0: [128, 124, 143, 175, 105, 125, 121, 112, 115, 167, 109, 153, 168, 121, 117, 222, 118, 118, 113, 178, 175, 139, 112, 114, 107, 130, 106, 126, 236, 146, 145, 129, 138, 156, 162, 255, 118, 171, 143, 154, 142, 116, 164, 102, 108, 158, 109, 124, 134]
1: [127, 154, 138, 171, 103, 112, 113, 109, 117, 119, 127, 147, 116, 108, 121, 152, 124, 113, 110, 144, 144, 130, 105, 109, 131, 128, 106, 120, 222, 142, 160, 113, 132, 157, 187, 124, 152, 178, 125, 158, 239, 130, 148, 102, 103, 222, 105, 120, 135]
2: [137, 195, 130, 140, 103, 111, 103, 131, 118, 140, 128, 135, 130, 117, 108, 127, 139, 138, 113, 147, 110, 112, 106, 107, 126, 139, 100, 151, 220, 148, 188, 102, 126, 147, 155, 107, 154, 131, 124, 146, 153, 146, 237, 105, 123, 181, 110, 130, 138]
3: [143, 229, 173, 122, 104, 130, 112, 106, 111, 106, 121, 123, 140, 117, 109, 119, 119, 146, 149, 212, 157, 115, 109, 161, 132, 123, 113, 156, 216, 129, 199, 128, 138, 113, 156, 134, 140, 125, 127, 166, 180, 157, 168, 107, 106, 208, 103, 121, 148]
4: [161, 135, 141, 119, 113, 110, 107, 132, 128, 145, 155, 142, 123, 122, 114, 137, 146, 134, 142, 144, 110, 122, 107, 107, 117, 120, 109, 189, 134, 223, 174, 162, 126, 129, 163, 135, 133, 137, 131, 125, 119, 123, 151, 104, 107, 158, 103, 123, 162]
5: [149, 219, 146, 148, 125, 115, 127, 128, 115, 130, 134, 132, 135, 110, 110, 107, 163, 131, 129, 114, 115, 103, 109, 127, 145, 130, 110, 199, 182, 122, 208, 117, 142, 127, 158, 127, 139, 126, 122, 236, 121, 111, 133, 111, 109, 156, 105, 123, 135]
6: [161, 161, 119, 144, 111, 109, 130, 168, 125, 179, 114, 113, 116, 109, 111, 132, 126, 128, 126, 136, 110, 116, 112, 118, 117, 125, 106, 192, 201, 116, 173, 116, 143, 133, 143, 117, 145, 146, 122, 198, 137, 123, 156, 117, 110, 149, 106, 146, 136]
7: [167, 176, 180, 124, 112, 118, 165, 113, 138, 127, 117, 122, 116, 108, 132, 114, 160, 102, 114, 145, 113, 107, 108, 146, 112, 119, 103, 172, 138, 127, 164, 146, 164, 132, 148, 120, 146, 122, 131, 153, 118, 122, 255, 111, 124, 133, 107, 139, 155]
8: [176, 199, 226, 128, 104, 104, 162, 120, 151, 174, 106, 113, 117, 103, 154, 119, 139, 132, 113, 116, 143, 118, 104, 189, 188, 126, 102, 133, 179, 142, 155, 108, 196, 129, 160, 164, 184, 138, 135, 162, 177, 139, 131, 125, 126, 107, 109, 177, 176]
9: [161, 224, 255, 148, 111, 109, 186, 139, 128, 140, 113, 102, 123, 103, 106, 138, 120, 165, 123, 110, 112, 109, 108, 136, 117, 121, 106, 147, 182, 118, 141, 116, 148, 130, 133, 124, 122, 149, 132, 155, 236, 160, 153, 118, 121, 132, 110, 179, 124]
10: [159, 136, 141, 154, 120, 108, 193, 155, 146, 116, 102, 117, 111, 112, 112, 121, 202, 135, 138, 135, 116, 107, 111, 118, 110, 113, 103, 152, 225, 158, 130, 109, 132, 111, 173, 117, 141, 128, 122, 120, 117, 140, 203, 132, 137, 120, 103, 162, 107]
11: [139, 120, 127, 171, 137, 118, 249, 209, 121, 133, 109, 112, 109, 112, 126, 128, 175, 153, 153, 144, 114, 105, 104, 130, 117, 112, 102, 192, 123, 123, 117, 126, 126, 113, 183, 105, 114, 160, 116, 137, 137, 123, 152, 120, 120, 142, 111, 135, 132]
12: [162, 108, 118, 147, 122, 112, 205, 109, 111, 168, 106, 104, 108, 126, 165, 144, 159, 125, 141, 117, 113, 111, 121, 144, 137, 112, 104, 158, 134, 135, 123, 101, 139, 116, 171, 117, 140, 111, 119, 141, 134, 119, 170, 113, 124, 124, 110, 155, 124]
13: [157, 160, 174, 122, 112, 136, 151, 173, 116, 127, 107, 102, 117, 125, 122, 118, 183, 126, 147, 110, 125, 115, 104, 123, 102, 113, 109, 145, 132, 156, 121, 101, 135, 117, 169, 105, 124, 119, 129, 134, 115, 105, 115, 142, 117, 139, 109, 141, 112]
14: [165, 124, 132, 155, 138, 109, 236, 125, 127, 210, 103, 102, 111, 163, 169, 138, 169, 132, 173, 106, 124, 116, 116, 107, 109, 121, 109, 145, 107, 125, 121, 112, 164, 115, 144, 102, 115, 113, 127, 141, 145, 109, 106, 142, 135, 143, 119, 169, 152]

[111, 112, 112, 112, 118, 131, 128, 140, 141, 115, 121, 109, 110, 114, 128, 101, 120, 150, 181, 153, 105, 120, 145, 130, 112, 150, 122, 108, 101, 121, 108, 150, 138, 105, 123, 117, 116, 126, 125, 116, 112, 102, 120, 131, 187, 114, 147, 107, 118] 13
[104, 136, 150, 111, 222, 126, 121, 124, 104, 141, 117, 122, 175, 112, 100, 108, 118, 110, 138, 102, 145, 127, 127, 117, 144, 128, 120, 151, 110, 118, 104, 125, 112, 166, 109, 155, 104, 105, 168, 119, 113, 110, 140, 109, 105, 136, 128, 104, 107] 13
[121, 120, 114, 116, 122, 105, 122, 124, 155, 117, 107, 110, 125, 103, 142, 120, 106, 110, 133, 112, 125, 124, 153, 133, 233, 106, 126, 142, 112, 183, 111, 122, 144, 116, 179, 110, 118, 122, 115, 124, 217, 115, 138, 126, 142, 131, 121, 216, 108] 12
[103, 109, 175, 110, 129, 216, 110, 121, 100, 140, 112, 143, 201, 115, 125, 105, 146, 110, 113, 121, 203, 173, 139, 108, 128, 137, 171, 133, 121, 115, 105, 117, 148, 147, 121, 141, 136, 108, 174, 132, 108, 126, 139, 118, 119, 109, 121, 110, 111] 13
[107, 123, 124, 112, 117, 116, 115, 114, 110, 140, 131, 136, 132, 117, 108, 106, 140, 124, 124, 130, 112, 111, 136, 180, 109, 167, 255, 127, 119, 112, 117, 114, 112, 124, 119, 124, 100, 156, 153, 111, 128, 125, 107, 125, 117, 111, 147, 109, 115] 13
[127, 133, 116, 153, 138, 116, 109, 146, 120, 137, 147, 121, 118, 137, 123, 103, 112, 130, 147, 124, 120, 144, 127, 104, 107, 108, 110, 108, 115, 116, 145, 114, 146, 137, 103, 141, 113, 107, 113, 107, 101, 158, 106, 131, 112, 114, 121, 131, 124] 13
[121, 206, 119, 127, 131, 116, 120, 108, 225, 129, 134, 124, 122, 122, 130, 101, 128, 133, 128, 118, 228, 104, 114, 150, 130, 112, 109, 109, 109, 108, 107, 128, 182, 110, 112, 117, 118, 114, 120, 125, 148, 141, 108, 116, 176, 118, 152, 105, 110] 13
[110, 108, 120, 112, 116, 167, 113, 173, 109, 113, 123, 122, 135, 109, 128, 112, 112, 110, 110, 136, 182, 109, 117, 110, 134, 154, 226, 152, 145, 126, 121, 109, 112, 119, 114, 133, 113, 134, 154, 128, 110, 103, 119, 117, 114, 107, 138, 111, 113] 13
[104, 115, 122, 104, 111, 150, 114, 105, 104, 127, 115, 122, 218, 132, 116, 109, 115, 106, 111, 125, 154, 124, 127, 110, 133, 127, 202, 133, 112, 140, 103, 129, 165, 140, 107, 118, 126, 115, 196, 129, 108, 119, 121, 105, 110, 104, 225, 116, 112] 13
[117, 106, 120, 104, 146, 138, 113, 136, 104, 106, 114, 112, 229, 117, 104, 134, 106, 109, 112, 107, 123, 118, 129, 103, 111, 114, 123, 123, 105, 136, 106, 136, 112, 164, 114, 121, 108, 103, 165, 107, 124, 129, 111, 119, 132, 112, 120, 110, 115] 13
[119, 111, 110, 117, 162, 106, 173, 153, 135, 140, 121, 129, 109, 107, 120, 103, 105, 110, 112, 102, 104, 110, 111, 105, 149, 116, 113, 131, 116, 123, 130, 110, 108, 126, 130, 118, 124, 108, 101, 121, 137, 109, 137, 118, 103, 127, 109, 121, 134] 12
[113, 116, 124, 107, 104, 255, 118, 122, 107, 109, 106, 181, 177, 119, 105, 114, 119, 109, 124, 113, 157, 141, 155, 111, 112, 113, 236, 126, 128, 133, 105, 160, 120, 163, 106, 123, 111, 143, 185, 107, 121, 122, 117, 109, 118, 116, 197, 115, 109] 13
[124, 188, 106, 119, 165, 122, 138, 112, 160, 138, 113, 111, 109, 132, 108, 119, 139, 124, 124, 144, 168, 102, 213, 122, 114, 138, 118, 105, 133, 117, 114, 122, 157, 103, 109, 196, 136, 117, 116, 120, 130, 113, 106, 121, 215, 158, 138, 111, 112] 13
[126, 101, 176, 124, 121, 123, 134, 111, 117, 140, 105, 112, 113, 186, 135, 158, 152, 165, 147, 106, 120, 101, 105, 115, 140, 146, 113, 118, 114, 125, 114, 160, 128, 105, 139, 108, 119, 130, 122, 133, 118, 125, 106, 182, 134, 137, 115, 121, 132] 13
[138, 101, 193, 163, 131, 116, 160, 137, 120, 109, 114, 104, 115, 180, 105, 159, 166, 162, 137, 114, 114, 101, 108, 126, 141, 132, 111, 112, 121, 132, 134, 127, 176, 109, 128, 188, 128, 116, 146, 157, 101, 129, 104, 177, 133, 127, 137, 132, 121] 13
[141, 179, 112, 113, 128, 151, 113, 126, 124, 107, 175, 234, 130, 122, 153, 188, 122, 112, 198, 140, 108, 192, 106, 108, 118, 126, 106, 108, 114, 156, 129, 116, 178, 157, 110, 164, 123, 144, 117, 108, 146, 215, 127, 111, 123, 122, 119, 146, 138] 4
[136, 136, 116, 118, 128, 142, 117, 117, 222, 128, 125, 150, 105, 131, 112, 137, 162, 118, 107, 122, 134, 116, 113, 170, 126, 125, 112, 115, 124, 108, 107, 116, 126, 105, 110, 110, 111, 107, 113, 134, 125, 122, 108, 113, 148, 140, 143, 109, 111] 13
[119, 143, 117, 122, 117, 127, 116, 124, 213, 105, 117, 123, 102, 130, 124, 105, 166, 130, 120, 169, 187, 111, 158, 148, 130, 128, 109, 110, 107, 109, 115, 116, 139, 109, 111, 121, 104, 119, 118, 113, 145, 146, 130, 137, 142, 121, 133, 102, 111] 13
[108, 112, 150, 134, 109, 176, 136, 125, 110, 140, 120, 135, 106, 153, 104, 120, 113, 133, 118, 119, 105, 134, 141, 142, 110, 121, 119, 107, 116, 103, 128, 142, 119, 123, 161, 123, 109, 151, 117, 121, 125, 156, 111, 144, 120, 134, 128, 148, 107] 13
[118, 132, 116, 135, 155, 124, 130, 154, 231, 103, 123, 122, 110, 133, 166, 114, 160, 132, 113, 158, 149, 141, 160, 116, 110, 119, 105, 104, 124, 111, 115, 110, 119, 115, 115, 130, 118, 177, 108, 123, 130, 115, 120, 138, 185, 141, 168, 105, 107] 13
[136, 118, 115, 117, 119, 115, 109, 136, 129, 107, 134, 131, 122, 165, 109, 116, 114, 108, 119, 108, 113, 103, 104, 117, 115, 109, 106, 107, 107, 125, 153, 124, 109, 142, 109, 145, 111, 106, 111, 122, 112, 139, 119, 134, 115, 115, 120, 138, 128] 13
[117, 157, 110, 106, 127, 115, 112, 145, 132, 105, 148, 119, 123, 107, 141, 149, 132, 159, 123, 164, 105, 138, 137, 117, 122, 160, 118, 104, 118, 159, 110, 110, 126, 109, 118, 137, 106, 128, 111, 114, 122, 107, 113, 171, 181, 127, 140, 107, 111] 13
[116, 105, 142, 108, 132, 113, 114, 182, 128, 107, 182, 124, 116, 108, 133, 126, 186, 141, 138, 126, 117, 108, 130, 143, 137, 163, 110, 113, 106, 104, 108, 131, 105, 110, 118, 151, 106, 143, 131, 138, 113, 121, 100, 156, 145, 112, 126, 108, 119] 13
[112, 111, 111, 110, 124, 109, 131, 189, 133, 107, 130, 115, 106, 111, 123, 120, 123, 109, 111, 136, 114, 112, 117, 130, 110, 205, 125, 117, 109, 107, 107, 104, 112, 104, 117, 128, 100, 127, 121, 101, 144, 102, 120, 174, 119, 123, 135, 103, 115] 13
[116, 169, 114, 105, 154, 118, 121, 126, 174, 169, 125, 108, 127, 119, 125, 108, 134, 123, 156, 189, 118, 146, 132, 130, 117, 155, 110, 110, 115, 102, 111, 138, 127, 103, 115, 138, 138, 138, 123, 112, 130, 125, 105, 145, 174, 116, 133, 108, 114] 13
[107, 128, 107, 125, 134, 149, 121, 116, 168, 109, 107, 107, 116, 114, 112, 127, 126, 110, 122, 137, 123, 110, 122, 118, 108, 164, 121, 116, 127, 130, 108, 129, 113, 108, 135, 133, 118, 150, 122, 109, 115, 105, 117, 160, 223, 107, 127, 107, 104] 13
[142, 127, 134, 119, 105, 134, 134, 111, 125, 137, 110, 106, 113, 235, 117, 148, 165, 131, 117, 110, 112, 109, 112, 110, 131, 129, 129, 125, 119, 108, 117, 126, 146, 119, 144, 104, 127, 149, 150, 153, 104, 127, 106, 155, 147, 124, 133, 135, 116] 13
[130, 110, 113, 173, 114, 126, 113, 130, 113, 113, 135, 133, 109, 160, 112, 107, 119, 172, 101, 129, 114, 146, 129, 112, 102, 133, 127, 107, 111, 111, 134, 153, 117, 133, 123, 124, 131, 117, 126, 110, 103, 121, 105, 171, 119, 102, 125, 107, 116] 13
[116, 115, 110, 112, 121, 106, 114, 133, 128, 116, 133, 110, 104, 107, 159, 118, 119, 132, 120, 114, 120, 115, 112, 120, 130, 227, 109, 110, 105, 105, 115, 117, 105, 109, 111, 115, 106, 119, 129, 119, 102, 108, 106, 151, 112, 102, 150, 107, 107] 13
[102, 104, 131, 113, 118, 186, 110, 142, 101, 112, 109, 121, 189, 111, 103, 107, 125, 140, 106, 117, 116, 165, 118, 142, 150, 122, 255, 160, 139, 115, 113, 108, 110, 121, 127, 131, 136, 111, 141, 121, 131, 157, 113, 123, 124, 108, 179, 131, 105] 13
[121, 127, 113, 113, 130, 128, 124, 110, 161, 119, 114, 111, 107, 121, 103, 116, 149, 199, 149, 138, 108, 128, 114, 130, 131, 154, 123, 107, 145, 110, 112, 102, 112, 106, 120, 125, 108, 124, 112, 112, 110, 111, 120, 184, 188, 119, 132, 107, 105] 13
[114, 118, 119, 112, 153, 149, 119, 124, 116, 113, 128, 168, 124, 155, 132, 126, 111, 120, 126, 106, 127, 149, 111, 107, 106, 119, 109, 102, 113, 122, 138, 112, 109, 132, 115, 164, 117, 115, 115, 114, 128, 125, 119, 111, 121, 114, 110, 123, 127] 13
[111, 138, 119, 102, 123, 122, 107, 140, 114, 117, 110, 109, 168, 150, 107, 115, 118, 148, 117, 110, 128, 126, 162, 131, 104, 107, 150, 120, 117, 138, 108, 127, 127, 129, 123, 119, 116, 156, 151, 113, 115, 118, 114, 114, 132, 139, 124, 131, 120] 13
